One turn moves each row of this set onto another row. After a few examples, where does it send each row asked below?
fel: [10,0,-7,4,-5,5,1,-6,13,18,15,-16,-8,-8,8,14,10,9,0,16,-17,4]
Vuv: [-1,2,-12,15,-14,-9,-7,-11,2,11,4,-11,-7,-23,-10,-6,-2,5,-2,-2,-7,9]
geg: [9,7,2,12,-7,-7,-4,1,0,8,9,4,6,-9,2,-7,-22,16,13,8,2,8]
dofip: [-2,-2,-19,2,-15,-2,5,-19,12,15,-5,-2,4,10,1,16,5,7,11,19,-7,-5]
Bim: [13,-20,-8,-10,-1,2,2,5,0,-1,4,10,-7,2,5,9,14,-11,5,3,-2,-5]
libi: [8,-4,8,1,6,-3,-15,2,12,-5,8,2,-16,-5,5,2,7,-14,1,9,6,-8]
tob: [-3,1,-2,4,14,5,7,2,11,19,9,-12,6,-10,-3,10,7,-6,35,-5,0,-4]
vob: [-22,-9,2,14,-7,4,-1,-11,8,6,-2,-5,2,9,1,-6,8,15,11,-23,-6,-5]
Fes: [1,-4,-12,4,24,4,-3,-10,-4,9,4,-3,4,17,0,15,5,5,3,-11,-3,-5]
rala: [15,-4,-6,4,-15,-12,-2,0,15,14,15,1,-6,4,-7,8,14,-4,17,-20,6,-7]
gaf: [-7,-11,1,-1,4,-5,-9,-13,-5,7,20,7,4,-10,7,-1,-2,16,-4,-2,-2,-17]
pumo: [0,-12,-5,10,-18,3,12,9,12,8,15,8,-4,-3,16,14,5,1,19,7,5,-2]
gidov: [4,-8,-20,5,-10,10,-14,-2,12,3,5,0,4,5,4,-8,16,-4,24,-16,-5,-10]
Sikam: [-4,8,7,11,-3,3,-10,-7,7,16,10,-4,3,0,-11,17,12,17,-4,3,-15,13]
fis: [6,1,1,1,-6,-4,3,-12,8,8,-11,24,2,7,-2,14,7,-3,9,3,-15,12]
sesap: [1,18,6,3,5,13,-7,6,7,3,-16,1,9,7,-7,12,11,-7,6,-9,-2,4]
bina: [-2,7,-3,4,-2,6,-7,1,2,23,8,1,10,-4,9,21,6,26,6,-15,-3,1]
Moma: [-12,-12,1,1,-9,-4,-11,-18,6,10,4,-12,-7,-2,-2,-8,-7,-11,-3,-14,-17,6]
roref: [1,-7,3,17,-19,12,-4,-5,8,11,14,0,-4,-4,20,-5,9,-5,-2,8,14,-2]
Fod: [0,-3,-1,-5,-2,11,11,2,-4,17,8,-9,20,-1,-4,6,23,-7,10,-13,-1,1]
Sizog: [-5,-3,-9,2,-14,14,6,-4,31,2,14,6,6,-5,5,-7,0,9,18,5,-2,-4]
dob: [-1,-13,0,-12,-7,-5,-3,-5,6,4,-4,-4,11,10,1,-14,-5,5,-12,-3,1,-13]
Mis: [12,-9,-4,-14,-7,-11,-3,-8,0,4,8,12,4,7,-11,2,8,-10,9,-2,17,7]
bur: [5,-1,12,0,-10,-6,2,1,-2,6,32,-7,6,-2,6,16,9,-12,9,-5,-4,-4]
pinid: [7,-3,0,10,-1,2,-9,-10,-1,-4,16,-3,15,-2,11,10,-18,-1,-6,-10,7,1]
kada: [0,-2,15,-17,-9,-8,6,3,11,4,3,-9,7,-9,-15,-3,0,13,17,2,-3,7]
lokiz: [11,10,3,-17,-4,-6,-7,-6,16,0,4,-15,0,-7,-4,-9,-4,5,10,-19,6,5]
ronag: [-1,-2,12,3,-10,4,-10,4,14,14,-24,1,2,4,6,-3,4,5,1,11,11,-2]
tas: [-11,-11,-4,15,12,4,-14,-22,3,20,-8,-5,8,9,-5,12,6,0,-2,1,-1,7]
Kozel: [-6,5,0,9,-3,7,4,-11,3,35,0,-8,-1,12,-6,4,9,9,15,8,5,-15]
Buvig: [21,0,-3,1,-5,0,-13,-8,-1,6,0,-15,-6,-4,-18,13,-1,11,11,-11,5,8]
zezeg: [-11,-12,-1,11,8,-11,-3,-7,0,10,-7,8,3,5,17,7,14,-12,1,-4,-2,13]
figis: [-1,-12,-3,8,-4,6,15,-9,4,5,-6,-12,18,4,-8,-17,-3,1,17,-2,7,8]
sog: [12,7,11,12,-6,3,4,3,2,6,-2,-6,-7,19,-3,-11,3,6,5,17,0,-1]
Nufu: [-4,0,-6,3,-8,-1,3,-16,0,9,3,-8,2,-3,2,-27,4,13,18,-14,10,1]
kavoz: [0,-17,-9,14,8,11,-6,-4,4,5,4,0,14,-22,9,1,8,-6,12,-2,0,-15]

Nufu moves to pumo
bina moves to kada
And these:
sog moves to pinid
zezeg moves to vob
sesap moves to dob
Vuv moves to rala

